In the data rows, zero lies at 4.5, halfway between 4 and 5.
Some points, one per row:
np.array([6, 6, 6, 6, 5, 5, 5, 6, 5, 6, 6, 6, 6, 6, 6, 6, 6, 5, 6, 6, 6, 5, 7, 6, 5, 6, 5, 6, 6, 5, 6, 5, 6, 6, 5, 6, 6, 5, 5, 6, 6, 6, 5, 6, 5, 6, 5, 6])
np.array([7, 4, 5, 7, 7, 6, 7, 7, 7, 7, 6, 7, 5, 7, 7, 5, 7, 7, 6, 5, 5, 7, 5, 6, 7, 5, 7, 7, 7, 6, 7, 7, 6, 7, 7, 7, 7, 6, 7, 6, 7, 7, 7, 7, 7, 6, 7, 7])
np.array([6, 6, 6, 6, 6, 5, 6, 6, 6, 6, 6, 6, 5, 6, 6, 6, 6, 6, 6, 6, 6, 6, 6, 5, 6, 6, 6, 6, 6, 6, 6, 6, 5, 6, 6, 6, 6, 6, 6, 5, 6, 6, 6, 6, 6, 6, 6, 6])
np.array([6, 6, 6, 6, 6, 5, 6, 6, 6, 6, 6, 6, 5, 6, 6, 6, 6, 6, 6, 5, 5, 6, 6, 6, 6, 5, 6, 6, 6, 6, 6, 6, 6, 6, 6, 6, 7, 6, 6, 6, 6, 6, 6, 6, 6, 6, 6, 6])
np.array([7, 6, 6, 7, 7, 5, 6, 7, 6, 7, 6, 7, 5, 6, 7, 6, 7, 6, 6, 5, 6, 6, 6, 6, 6, 6, 7, 6, 7, 6, 6, 7, 6, 6, 7, 6, 7, 6, 7, 6, 6, 7, 7, 7, 6, 6, 7, 7])
np.array([6, 5, 5, 6, 6, 5, 6, 6, 6, 6, 6, 6, 5, 6, 6, 5, 6, 6, 5, 5, 5, 6, 6, 6, 6, 5, 6, 6, 6, 5, 6, 6, 5, 6, 6, 6, 6, 6, 6, 5, 6, 6, 6, 6, 6, 6, 6, 6])
np.array([6, 6, 6, 6, 6, 5, 6, 6, 6, 6, 5, 6, 5, 5, 6, 6, 6, 5, 5, 5, 6, 6, 6, 5, 6, 6, 6, 5, 6, 5, 6, 6, 5, 5, 6, 5, 6, 5, 6, 5, 5, 6, 6, 6, 6, 5, 6, 6])
np.array([6, 6, 6, 6, 6, 5, 6, 6, 6, 6, 6, 6, 5, 6, 6, 6, 6, 6, 5, 5, 6, 6, 6, 5, 6, 6, 6, 5, 6, 5, 6, 6, 5, 6, 6, 5, 6, 5, 6, 5, 6, 6, 6, 6, 6, 5, 6, 6])
np.array([7, 5, 5, 7, 7, 6, 7, 7, 7, 7, 6, 7, 5, 7, 7, 5, 7, 6, 6, 5, 5, 7, 5, 6, 7, 4, 7, 6, 7, 6, 7, 7, 6, 7, 7, 6, 7, 6, 7, 6, 7, 7, 7, 7, 7, 7, 7, 7])
np.array([7, 5, 5, 7, 7, 6, 7, 7, 7, 7, 7, 7, 5, 7, 7, 5, 7, 7, 6, 5, 5, 7, 5, 6, 7, 5, 7, 7, 7, 6, 7, 7, 6, 7, 7, 7, 7, 6, 7, 6, 7, 7, 7, 7, 7, 7, 7, 7])
np.array([6, 6, 6, 6, 6, 4, 6, 6, 6, 6, 5, 6, 5, 6, 6, 6, 6, 6, 5, 5, 6, 6, 6, 5, 6, 6, 6, 5, 6, 5, 6, 6, 5, 6, 6, 6, 6, 5, 6, 5, 6, 6, 6, 6, 6, 6, 6, 6])
np.array([7, 5, 5, 7, 7, 6, 7, 7, 7, 7, 7, 7, 5, 7, 7, 5, 7, 7, 6, 5, 5, 7, 5, 6, 7, 5, 7, 7, 7, 6, 7, 7, 7, 7, 7, 7, 7, 6, 7, 7, 7, 7, 7, 7, 7, 7, 7, 7])
np.array([7, 7, 7, 5, 6, 6, 6, 5, 6, 5, 5, 5, 6, 6, 5, 7, 6, 6, 5, 6, 7, 6, 7, 6, 6, 7, 6, 5, 5, 6, 5, 7, 6, 5, 7, 5, 5, 5, 7, 6, 5, 5, 7, 5, 6, 5, 6, 5])
np.array([6, 7, 7, 7, 6, 6, 5, 7, 6, 7, 6, 7, 6, 7, 7, 7, 7, 5, 6, 7, 7, 6, 7, 7, 5, 7, 6, 6, 7, 6, 7, 6, 7, 7, 5, 6, 7, 6, 6, 7, 7, 7, 6, 7, 6, 7, 6, 7])
np.array([6, 7, 6, 5, 6, 6, 6, 5, 6, 5, 5, 5, 6, 5, 5, 7, 6, 6, 5, 6, 6, 6, 7, 6, 6, 6, 6, 5, 5, 6, 5, 6, 6, 5, 6, 5, 5, 5, 6, 6, 5, 5, 6, 5, 6, 5, 6, 5])
np.array([7, 5, 5, 6, 6, 5, 6, 6, 6, 6, 6, 6, 5, 6, 6, 5, 7, 6, 6, 4, 5, 6, 5, 6, 6, 5, 6, 6, 7, 6, 6, 7, 6, 6, 7, 6, 7, 6, 7, 6, 6, 6, 7, 6, 6, 6, 6, 6])
np.array([6, 5, 5, 6, 6, 5, 6, 6, 6, 6, 6, 6, 5, 6, 6, 5, 6, 6, 5, 5, 5, 6, 6, 5, 6, 5, 6, 6, 6, 5, 6, 6, 6, 6, 6, 6, 6, 6, 6, 5, 6, 6, 6, 6, 6, 6, 6, 6])
np.array([7, 6, 6, 7, 6, 5, 6, 6, 6, 6, 6, 6, 6, 6, 6, 6, 7, 6, 6, 6, 6, 6, 7, 5, 6, 6, 7, 6, 7, 6, 6, 7, 5, 6, 7, 6, 7, 6, 6, 5, 6, 6, 7, 6, 6, 6, 6, 6])
np.array([6, 7, 7, 7, 6, 6, 5, 7, 6, 6, 6, 6, 6, 6, 7, 7, 6, 5, 6, 6, 7, 6, 7, 6, 5, 7, 6, 6, 7, 5, 7, 6, 6, 6, 5, 6, 7, 6, 6, 6, 6, 7, 6, 6, 6, 6, 6, 6])
np.array([7, 7, 7, 6, 7, 6, 6, 6, 6, 6, 5, 5, 6, 6, 6, 7, 7, 6, 5, 6, 7, 6, 7, 6, 6, 7, 7, 5, 6, 6, 6, 7, 6, 6, 7, 5, 6, 5, 7, 6, 5, 5, 7, 6, 6, 5, 7, 5])
np.array([6, 7, 7, 7, 6, 6, 5, 7, 6, 7, 6, 7, 6, 6, 7, 7, 6, 5, 6, 6, 7, 6, 7, 6, 5, 7, 6, 6, 7, 6, 7, 6, 6, 6, 5, 6, 7, 6, 6, 6, 7, 7, 6, 7, 6, 6, 6, 7])
np.array([6, 7, 7, 7, 6, 6, 5, 7, 6, 6, 6, 7, 6, 6, 7, 7, 6, 5, 6, 6, 7, 6, 7, 6, 5, 7, 6, 6, 7, 5, 6, 6, 6, 6, 5, 6, 7, 6, 6, 6, 6, 7, 6, 7, 6, 6, 6, 6])
np.array([6, 7, 7, 7, 6, 6, 5, 7, 6, 7, 6, 7, 6, 6, 7, 7, 6, 5, 6, 6, 7, 6, 7, 6, 5, 7, 6, 6, 7, 5, 7, 6, 6, 6, 5, 6, 7, 6, 6, 6, 7, 7, 6, 7, 6, 6, 6, 7])
np.array([6, 6, 6, 6, 6, 5, 6, 6, 6, 6, 6, 6, 5, 6, 6, 6, 6, 6, 5, 6, 6, 6, 6, 5, 6, 6, 6, 6, 6, 5, 6, 6, 5, 6, 6, 6, 6, 5, 6, 5, 6, 6, 6, 6, 6, 6, 6, 6])
np.array([6, 7, 7, 7, 6, 6, 5, 7, 6, 7, 6, 7, 6, 6, 7, 7, 6, 5, 6, 6, 7, 6, 7, 6, 5, 7, 6, 6, 7, 5, 7, 6, 6, 6, 5, 6, 7, 6, 6, 6, 7, 7, 6, 7, 6, 6, 6, 7])
np.array([7, 6, 6, 6, 6, 5, 6, 6, 6, 6, 6, 6, 6, 6, 6, 7, 7, 6, 6, 6, 6, 6, 7, 5, 6, 6, 6, 6, 6, 6, 6, 7, 5, 6, 7, 6, 7, 6, 7, 5, 6, 6, 7, 7, 6, 6, 6, 6])
np.array([7, 6, 6, 7, 7, 6, 7, 7, 7, 7, 6, 7, 5, 6, 7, 6, 7, 6, 6, 5, 6, 7, 6, 6, 7, 6, 7, 6, 7, 6, 7, 7, 6, 6, 7, 6, 7, 6, 7, 6, 6, 7, 7, 7, 6, 6, 7, 7])
np.array([6, 7, 7, 7, 6, 6, 6, 7, 6, 6, 6, 7, 6, 6, 7, 7, 6, 6, 6, 6, 7, 6, 7, 6, 6, 7, 6, 6, 7, 5, 7, 5, 6, 6, 6, 6, 7, 6, 6, 6, 6, 7, 6, 7, 6, 6, 5, 7])
np.array([6, 7, 7, 7, 5, 6, 6, 7, 6, 7, 6, 7, 6, 6, 7, 7, 6, 5, 6, 7, 7, 6, 7, 6, 6, 7, 6, 6, 7, 5, 7, 6, 6, 6, 6, 6, 7, 6, 5, 6, 6, 7, 5, 7, 6, 6, 6, 7])
np.array([7, 7, 7, 7, 7, 5, 7, 7, 7, 7, 6, 7, 6, 7, 7, 7, 7, 7, 6, 6, 7, 7, 7, 5, 7, 7, 7, 6, 7, 6, 7, 7, 6, 6, 7, 6, 7, 6, 7, 5, 7, 7, 7, 7, 7, 6, 7, 7])
np.array([6, 6, 7, 5, 6, 5, 6, 5, 6, 5, 5, 5, 6, 5, 5, 7, 6, 6, 5, 6, 6, 6, 7, 6, 6, 6, 6, 5, 6, 6, 5, 6, 6, 5, 6, 4, 5, 5, 6, 6, 5, 5, 7, 5, 6, 5, 6, 5])
np.array([7, 5, 5, 7, 7, 6, 7, 7, 7, 7, 6, 7, 5, 6, 7, 5, 7, 6, 6, 5, 4, 7, 5, 6, 7, 5, 7, 6, 7, 6, 7, 7, 6, 6, 7, 6, 7, 6, 7, 6, 6, 7, 7, 7, 6, 6, 7, 7])
np.array([7, 5, 5, 7, 7, 6, 7, 7, 7, 7, 7, 7, 5, 7, 7, 5, 7, 7, 6, 5, 5, 7, 5, 6, 7, 5, 7, 6, 7, 6, 7, 7, 6, 7, 7, 6, 7, 6, 7, 6, 7, 7, 7, 7, 7, 6, 7, 7])
Here are 12 more points, each followed by its number:
np.array([6, 5, 5, 6, 6, 5, 6, 6, 6, 6, 6, 6, 5, 6, 6, 5, 7, 6, 6, 5, 5, 6, 6, 6, 6, 5, 6, 6, 7, 6, 6, 7, 6, 6, 7, 6, 7, 6, 7, 6, 6, 6, 7, 6, 6, 6, 6, 6]) 0
np.array([6, 6, 6, 5, 6, 6, 6, 5, 6, 5, 5, 5, 6, 5, 5, 7, 6, 6, 5, 6, 6, 6, 7, 6, 6, 6, 6, 5, 5, 6, 5, 6, 6, 5, 7, 5, 5, 5, 6, 6, 5, 5, 6, 5, 6, 5, 6, 5]) 1
np.array([7, 5, 5, 7, 7, 6, 7, 7, 7, 7, 6, 7, 5, 7, 7, 5, 7, 7, 6, 5, 5, 7, 5, 6, 7, 5, 7, 6, 7, 6, 7, 7, 6, 7, 7, 6, 7, 6, 7, 6, 7, 7, 7, 7, 7, 6, 7, 7]) 2
np.array([7, 7, 7, 7, 7, 5, 7, 7, 7, 7, 6, 7, 6, 6, 7, 7, 7, 6, 6, 6, 6, 7, 7, 5, 7, 7, 7, 6, 7, 6, 7, 7, 6, 6, 7, 6, 7, 6, 7, 5, 6, 7, 7, 7, 7, 6, 7, 7]) 3
np.array([6, 6, 6, 6, 6, 5, 6, 6, 6, 6, 5, 6, 5, 6, 6, 6, 6, 6, 5, 5, 6, 6, 6, 5, 6, 6, 6, 5, 6, 5, 6, 6, 5, 6, 6, 5, 6, 5, 6, 5, 6, 6, 6, 6, 6, 5, 6, 6]) 4
np.array([7, 7, 7, 6, 7, 6, 7, 6, 7, 5, 6, 6, 6, 6, 5, 7, 7, 6, 5, 7, 7, 7, 7, 7, 7, 7, 7, 6, 6, 6, 5, 7, 7, 6, 7, 5, 5, 6, 7, 7, 5, 6, 7, 5, 7, 6, 7, 5]) 5
np.array([6, 7, 7, 7, 5, 6, 6, 7, 6, 7, 6, 7, 6, 6, 7, 7, 6, 5, 6, 6, 7, 6, 7, 7, 6, 7, 6, 6, 7, 5, 6, 6, 6, 6, 6, 6, 7, 6, 5, 6, 7, 7, 5, 7, 6, 6, 6, 7]) 6
np.array([6, 7, 7, 7, 4, 6, 6, 7, 6, 7, 6, 7, 6, 6, 7, 7, 6, 6, 6, 6, 7, 6, 7, 6, 6, 7, 6, 6, 7, 5, 7, 6, 6, 6, 6, 6, 7, 6, 5, 6, 6, 7, 5, 7, 6, 6, 5, 7]) 7
np.array([6, 7, 7, 7, 6, 6, 6, 7, 5, 6, 6, 7, 6, 6, 7, 7, 6, 6, 6, 6, 7, 4, 7, 6, 6, 7, 5, 6, 7, 5, 6, 6, 6, 6, 6, 6, 7, 6, 6, 6, 6, 7, 6, 7, 5, 6, 6, 6]) 8
np.array([7, 7, 7, 5, 7, 6, 7, 5, 7, 5, 6, 6, 6, 6, 4, 7, 7, 6, 5, 6, 7, 7, 7, 6, 7, 7, 7, 6, 5, 6, 5, 7, 6, 6, 7, 5, 5, 6, 7, 6, 5, 6, 7, 5, 6, 6, 7, 5]) 9
np.array([7, 5, 4, 7, 7, 6, 7, 7, 7, 7, 6, 7, 5, 7, 7, 5, 7, 7, 6, 5, 5, 7, 5, 6, 7, 5, 7, 6, 7, 6, 7, 7, 6, 6, 7, 6, 7, 6, 7, 6, 7, 7, 7, 7, 7, 6, 7, 7]) 10
np.array([7, 5, 5, 7, 7, 5, 6, 7, 6, 6, 6, 7, 5, 6, 7, 6, 7, 6, 6, 5, 5, 7, 6, 6, 6, 5, 7, 6, 7, 6, 6, 7, 6, 6, 7, 6, 7, 6, 7, 6, 6, 7, 7, 7, 6, 6, 7, 6]) 11
Which of these numbered points is nearest to each point below, looking only along the 6 directions in which the first points spread most? Its number follows each.
np.array([7, 5, 5, 7, 7, 6, 7, 7, 7, 7, 6, 7, 5, 6, 7, 5, 7, 6, 6, 5, 5, 7, 5, 6, 7, 5, 7, 6, 7, 6, 7, 7, 6, 6, 7, 6, 7, 6, 7, 6, 6, 7, 7, 7, 6, 6, 7, 7]) > 10
np.array([7, 5, 5, 7, 7, 6, 7, 7, 7, 7, 6, 7, 5, 6, 7, 5, 7, 6, 6, 5, 5, 7, 5, 6, 7, 5, 7, 6, 7, 6, 7, 7, 6, 6, 7, 6, 7, 6, 7, 6, 6, 7, 7, 7, 6, 6, 7, 7]) > 10
np.array([7, 5, 5, 7, 7, 6, 7, 7, 7, 7, 6, 7, 5, 6, 7, 5, 7, 6, 6, 5, 5, 7, 5, 6, 7, 5, 7, 6, 7, 6, 7, 7, 6, 6, 7, 6, 7, 6, 7, 6, 6, 7, 7, 7, 6, 6, 7, 7]) > 10
np.array([7, 7, 7, 6, 7, 6, 7, 6, 7, 5, 6, 6, 6, 6, 5, 7, 7, 7, 5, 7, 7, 7, 7, 7, 7, 7, 7, 6, 5, 6, 5, 7, 7, 6, 7, 6, 6, 6, 7, 7, 5, 6, 7, 5, 7, 6, 7, 5]) > 5
np.array([7, 7, 7, 7, 7, 5, 7, 7, 7, 7, 6, 7, 6, 6, 7, 7, 7, 6, 6, 6, 7, 7, 7, 5, 7, 7, 7, 6, 7, 6, 7, 7, 5, 6, 7, 6, 7, 6, 7, 5, 6, 7, 7, 7, 6, 6, 7, 7]) > 3
np.array([7, 7, 7, 6, 7, 6, 7, 6, 7, 6, 6, 6, 6, 6, 5, 7, 7, 7, 5, 7, 7, 7, 7, 7, 7, 7, 7, 6, 4, 6, 5, 7, 7, 6, 7, 6, 6, 6, 7, 7, 5, 6, 7, 5, 7, 6, 7, 5]) > 5
np.array([6, 7, 6, 5, 6, 5, 6, 5, 6, 5, 5, 5, 6, 5, 5, 7, 6, 6, 5, 6, 6, 6, 7, 6, 6, 6, 6, 5, 5, 6, 5, 6, 6, 5, 6, 5, 5, 5, 7, 6, 5, 5, 6, 5, 6, 5, 6, 5]) > 1
np.array([7, 5, 5, 7, 7, 6, 7, 7, 7, 7, 6, 7, 5, 6, 7, 5, 7, 6, 6, 5, 4, 7, 5, 6, 7, 5, 7, 6, 7, 6, 7, 7, 6, 6, 7, 6, 7, 6, 7, 6, 7, 7, 7, 7, 6, 6, 7, 7]) > 10
np.array([6, 6, 6, 6, 6, 5, 6, 6, 6, 6, 5, 6, 5, 6, 6, 6, 6, 5, 5, 5, 5, 6, 6, 5, 6, 6, 6, 5, 6, 5, 6, 6, 5, 6, 6, 5, 6, 5, 6, 5, 6, 6, 6, 6, 5, 5, 6, 6]) > 4
np.array([6, 6, 6, 6, 6, 5, 6, 6, 6, 6, 6, 6, 5, 6, 6, 6, 6, 6, 5, 5, 6, 6, 6, 5, 6, 6, 6, 6, 6, 5, 6, 6, 5, 6, 6, 5, 6, 5, 6, 5, 6, 6, 6, 6, 6, 5, 6, 6]) > 4
np.array([5, 7, 7, 7, 6, 6, 6, 7, 5, 7, 6, 7, 6, 6, 7, 7, 5, 6, 6, 7, 7, 5, 7, 6, 6, 7, 5, 6, 7, 5, 7, 6, 6, 6, 6, 6, 7, 6, 6, 6, 6, 7, 6, 7, 5, 6, 6, 7]) > 7
np.array([7, 7, 7, 6, 7, 6, 7, 5, 7, 5, 6, 6, 7, 6, 5, 7, 7, 7, 5, 7, 7, 7, 7, 7, 7, 7, 7, 6, 5, 6, 5, 7, 7, 6, 7, 6, 5, 6, 7, 7, 5, 6, 7, 5, 7, 6, 7, 5]) > 5
np.array([7, 7, 7, 7, 7, 5, 7, 7, 7, 7, 6, 7, 6, 6, 7, 7, 7, 7, 6, 6, 7, 7, 7, 5, 7, 7, 7, 6, 7, 6, 7, 7, 6, 7, 7, 7, 7, 6, 7, 5, 7, 7, 7, 7, 7, 7, 7, 7]) > 3
np.array([6, 6, 6, 6, 6, 5, 6, 6, 6, 6, 5, 6, 5, 5, 6, 6, 6, 5, 5, 5, 5, 6, 6, 5, 6, 6, 6, 5, 6, 5, 6, 6, 5, 5, 6, 5, 6, 5, 6, 5, 5, 6, 6, 6, 6, 5, 6, 6]) > 4
np.array([6, 6, 6, 5, 6, 5, 6, 5, 6, 5, 5, 5, 6, 5, 5, 6, 6, 6, 4, 6, 6, 6, 7, 6, 6, 6, 6, 5, 5, 5, 5, 6, 6, 5, 6, 5, 5, 5, 6, 6, 5, 5, 6, 5, 6, 5, 6, 5]) > 1
np.array([6, 6, 6, 6, 6, 5, 6, 6, 6, 6, 5, 6, 5, 5, 6, 6, 6, 5, 5, 5, 6, 6, 6, 6, 6, 6, 6, 5, 6, 5, 6, 6, 5, 5, 6, 5, 6, 5, 6, 5, 5, 6, 6, 6, 6, 5, 6, 6]) > 4
np.array([7, 7, 7, 5, 7, 6, 7, 5, 6, 5, 5, 6, 6, 6, 5, 7, 7, 6, 5, 6, 7, 6, 7, 6, 7, 7, 7, 6, 5, 6, 5, 7, 6, 6, 7, 5, 5, 5, 7, 6, 5, 6, 7, 5, 6, 5, 7, 5]) > 9
np.array([7, 5, 5, 7, 7, 6, 7, 7, 7, 7, 6, 7, 5, 7, 7, 5, 7, 7, 6, 5, 5, 7, 5, 6, 7, 5, 7, 6, 7, 6, 7, 7, 6, 7, 7, 6, 7, 6, 7, 6, 7, 7, 7, 7, 7, 7, 7, 7]) > 2
np.array([7, 6, 6, 7, 7, 5, 6, 7, 6, 7, 6, 7, 6, 6, 7, 7, 7, 6, 6, 6, 6, 7, 7, 5, 6, 7, 7, 6, 7, 6, 6, 7, 5, 6, 7, 6, 7, 6, 7, 5, 6, 7, 7, 7, 6, 6, 7, 6]) > 3
np.array([6, 7, 7, 6, 5, 6, 5, 6, 6, 6, 6, 6, 6, 6, 6, 7, 6, 5, 6, 6, 6, 6, 7, 6, 5, 7, 6, 6, 7, 5, 6, 6, 6, 6, 5, 6, 7, 6, 6, 6, 6, 6, 6, 6, 5, 6, 5, 6]) > 8
np.array([5, 7, 6, 6, 6, 6, 6, 6, 5, 6, 6, 6, 6, 6, 6, 7, 5, 5, 6, 6, 6, 5, 7, 6, 6, 7, 5, 6, 7, 5, 6, 6, 6, 6, 6, 6, 7, 6, 6, 6, 6, 6, 6, 6, 4, 6, 6, 6]) > 8
np.array([6, 7, 7, 7, 5, 6, 6, 7, 6, 7, 6, 7, 6, 6, 7, 7, 6, 5, 6, 6, 7, 6, 7, 6, 6, 7, 6, 6, 7, 5, 7, 6, 7, 6, 6, 6, 7, 6, 5, 7, 6, 7, 5, 7, 6, 6, 5, 7]) > 6
np.array([7, 5, 5, 7, 7, 6, 7, 7, 7, 7, 6, 7, 5, 7, 7, 5, 7, 6, 6, 5, 5, 7, 5, 6, 7, 5, 7, 6, 7, 6, 7, 7, 6, 6, 7, 6, 7, 6, 7, 6, 6, 7, 7, 7, 6, 6, 7, 7]) > 10
np.array([6, 7, 7, 7, 5, 6, 6, 7, 6, 7, 6, 7, 6, 6, 7, 7, 6, 6, 6, 6, 7, 6, 7, 6, 6, 7, 6, 6, 7, 5, 7, 5, 6, 6, 6, 6, 7, 6, 6, 6, 6, 7, 6, 7, 6, 6, 4, 7]) > 7
np.array([6, 7, 7, 7, 6, 6, 5, 7, 6, 7, 6, 7, 6, 7, 7, 7, 6, 5, 6, 6, 7, 6, 7, 7, 5, 7, 6, 6, 7, 5, 7, 6, 6, 6, 5, 6, 7, 6, 6, 6, 6, 7, 6, 7, 6, 6, 6, 7]) > 6
np.array([7, 5, 5, 7, 6, 5, 6, 6, 6, 6, 6, 6, 5, 6, 6, 5, 6, 6, 6, 5, 5, 6, 6, 6, 6, 5, 6, 6, 7, 6, 6, 7, 6, 6, 6, 6, 7, 6, 6, 6, 6, 6, 7, 6, 6, 6, 6, 6]) > 0
np.array([5, 7, 7, 6, 6, 6, 6, 6, 5, 6, 6, 6, 6, 6, 6, 7, 5, 5, 6, 6, 6, 5, 7, 6, 6, 7, 5, 6, 7, 5, 6, 6, 6, 6, 6, 6, 7, 6, 6, 6, 6, 6, 6, 6, 4, 6, 6, 6]) > 8
np.array([7, 5, 4, 7, 7, 6, 7, 7, 7, 7, 6, 7, 5, 7, 7, 5, 7, 7, 6, 5, 5, 7, 5, 6, 7, 5, 7, 6, 7, 6, 7, 7, 6, 7, 7, 6, 7, 6, 7, 6, 7, 7, 7, 7, 7, 6, 7, 7]) > 10
np.array([6, 6, 6, 6, 6, 5, 6, 6, 6, 6, 5, 6, 5, 6, 6, 6, 6, 5, 5, 5, 6, 6, 6, 5, 6, 6, 6, 5, 6, 5, 6, 6, 6, 5, 6, 5, 6, 5, 6, 6, 5, 6, 6, 6, 6, 5, 6, 6]) > 4
np.array([7, 6, 6, 7, 7, 5, 6, 7, 6, 6, 6, 7, 6, 6, 7, 7, 7, 6, 6, 6, 6, 6, 7, 5, 7, 6, 7, 6, 7, 6, 6, 7, 5, 6, 7, 6, 7, 6, 7, 5, 6, 7, 7, 7, 6, 6, 7, 7]) > 3
np.array([6, 6, 6, 5, 6, 5, 6, 5, 6, 5, 5, 5, 6, 5, 5, 7, 6, 6, 5, 6, 6, 6, 7, 6, 6, 7, 6, 5, 5, 6, 5, 6, 6, 5, 6, 5, 5, 5, 6, 6, 5, 5, 7, 5, 6, 5, 6, 5]) > 1
np.array([6, 5, 5, 6, 6, 5, 6, 6, 6, 6, 6, 6, 4, 6, 6, 5, 6, 6, 6, 5, 5, 6, 5, 6, 6, 5, 6, 6, 7, 6, 6, 7, 6, 6, 7, 6, 6, 6, 6, 6, 6, 6, 7, 6, 6, 6, 6, 6]) > 0
np.array([6, 7, 7, 7, 5, 6, 6, 7, 6, 7, 6, 7, 6, 6, 7, 7, 6, 5, 6, 6, 7, 6, 7, 6, 6, 7, 6, 6, 7, 5, 7, 6, 6, 6, 6, 6, 7, 6, 5, 6, 6, 7, 5, 7, 6, 6, 5, 7]) > 7
np.array([7, 5, 5, 7, 7, 5, 6, 7, 6, 6, 6, 7, 5, 6, 7, 6, 7, 6, 6, 5, 5, 6, 6, 6, 6, 5, 7, 6, 7, 6, 6, 7, 6, 6, 7, 6, 7, 6, 7, 6, 6, 7, 7, 7, 6, 6, 7, 6]) > 11
np.array([7, 5, 5, 7, 7, 5, 6, 7, 6, 7, 6, 7, 5, 6, 7, 6, 7, 6, 6, 5, 5, 6, 6, 6, 6, 5, 7, 6, 7, 6, 6, 7, 6, 6, 7, 6, 7, 6, 7, 6, 6, 7, 7, 7, 6, 6, 7, 6]) > 11
np.array([7, 5, 5, 6, 6, 5, 6, 6, 6, 6, 6, 6, 5, 6, 6, 5, 7, 6, 6, 5, 5, 6, 5, 6, 6, 5, 6, 6, 7, 6, 6, 7, 6, 6, 7, 6, 7, 6, 7, 6, 6, 6, 7, 6, 6, 6, 6, 6]) > 0
np.array([7, 5, 5, 7, 7, 5, 6, 7, 7, 6, 6, 7, 5, 6, 7, 5, 7, 6, 6, 5, 5, 6, 5, 6, 6, 5, 7, 6, 7, 6, 6, 7, 6, 6, 7, 6, 7, 6, 7, 6, 6, 7, 7, 7, 6, 6, 7, 6]) > 11
np.array([5, 6, 6, 6, 6, 5, 5, 6, 5, 6, 6, 6, 6, 6, 6, 7, 5, 5, 6, 6, 6, 5, 7, 6, 5, 7, 5, 6, 6, 5, 6, 6, 6, 6, 6, 6, 7, 6, 6, 6, 6, 6, 6, 6, 5, 6, 6, 6]) > 8
np.array([5, 7, 7, 7, 6, 6, 6, 6, 5, 6, 6, 6, 6, 6, 6, 7, 5, 5, 6, 6, 6, 5, 7, 6, 6, 7, 5, 6, 7, 5, 6, 6, 6, 6, 6, 6, 7, 6, 6, 6, 6, 7, 6, 6, 5, 6, 6, 6]) > 8
np.array([6, 6, 6, 5, 6, 5, 6, 5, 6, 5, 5, 5, 6, 5, 5, 6, 6, 6, 4, 6, 6, 6, 7, 6, 6, 6, 6, 5, 5, 5, 5, 6, 6, 5, 6, 5, 5, 5, 6, 6, 5, 5, 6, 5, 6, 5, 6, 5]) > 1
np.array([6, 7, 7, 7, 6, 6, 5, 7, 6, 7, 6, 7, 6, 7, 7, 7, 6, 5, 6, 7, 7, 6, 7, 7, 5, 7, 6, 7, 7, 6, 7, 6, 7, 7, 5, 6, 7, 6, 6, 7, 6, 7, 6, 7, 6, 6, 6, 7]) > 6
np.array([7, 7, 7, 5, 7, 6, 7, 5, 7, 5, 6, 6, 6, 6, 4, 7, 7, 6, 5, 6, 7, 7, 7, 6, 7, 7, 7, 6, 5, 6, 5, 7, 6, 6, 7, 5, 5, 5, 7, 6, 5, 6, 7, 5, 6, 6, 7, 5]) > 9
np.array([6, 7, 7, 6, 5, 6, 5, 6, 6, 6, 6, 6, 6, 6, 6, 7, 6, 4, 6, 6, 6, 6, 7, 6, 5, 7, 6, 6, 6, 5, 6, 6, 6, 6, 5, 6, 7, 6, 6, 6, 6, 6, 6, 6, 5, 6, 5, 6]) > 8
np.array([7, 6, 6, 7, 7, 6, 7, 7, 7, 7, 6, 7, 6, 7, 7, 6, 7, 7, 6, 6, 6, 7, 6, 6, 7, 6, 7, 6, 7, 6, 7, 7, 6, 7, 7, 6, 7, 6, 7, 6, 7, 7, 7, 7, 7, 6, 7, 7]) > 3
np.array([6, 7, 7, 7, 6, 6, 5, 7, 6, 7, 6, 7, 6, 7, 7, 7, 6, 5, 6, 7, 7, 6, 7, 7, 5, 7, 6, 6, 7, 6, 7, 6, 7, 7, 4, 6, 7, 6, 6, 7, 7, 7, 6, 7, 6, 6, 6, 7]) > 6
np.array([7, 6, 6, 7, 7, 6, 7, 7, 7, 7, 6, 7, 6, 7, 7, 6, 7, 7, 6, 6, 6, 7, 6, 6, 7, 6, 7, 6, 7, 6, 7, 7, 6, 7, 7, 6, 7, 6, 7, 6, 7, 7, 7, 7, 6, 6, 7, 7]) > 3
np.array([6, 7, 6, 5, 6, 6, 6, 5, 6, 5, 5, 5, 6, 5, 5, 7, 6, 6, 5, 6, 6, 6, 7, 6, 6, 6, 6, 5, 6, 6, 5, 6, 6, 5, 6, 5, 5, 5, 7, 6, 5, 5, 6, 5, 6, 5, 6, 5]) > 1
np.array([6, 7, 7, 7, 5, 6, 5, 7, 6, 6, 6, 7, 6, 6, 7, 7, 6, 5, 6, 6, 7, 6, 7, 6, 5, 7, 6, 6, 7, 5, 6, 5, 6, 6, 6, 6, 7, 6, 5, 6, 6, 7, 5, 7, 6, 6, 5, 7]) > 7
np.array([7, 5, 5, 7, 7, 5, 6, 6, 6, 6, 6, 7, 5, 6, 7, 5, 7, 6, 6, 5, 5, 6, 5, 6, 7, 5, 7, 6, 7, 6, 6, 7, 6, 6, 7, 6, 7, 6, 7, 6, 6, 7, 7, 7, 6, 6, 7, 6]) > 11
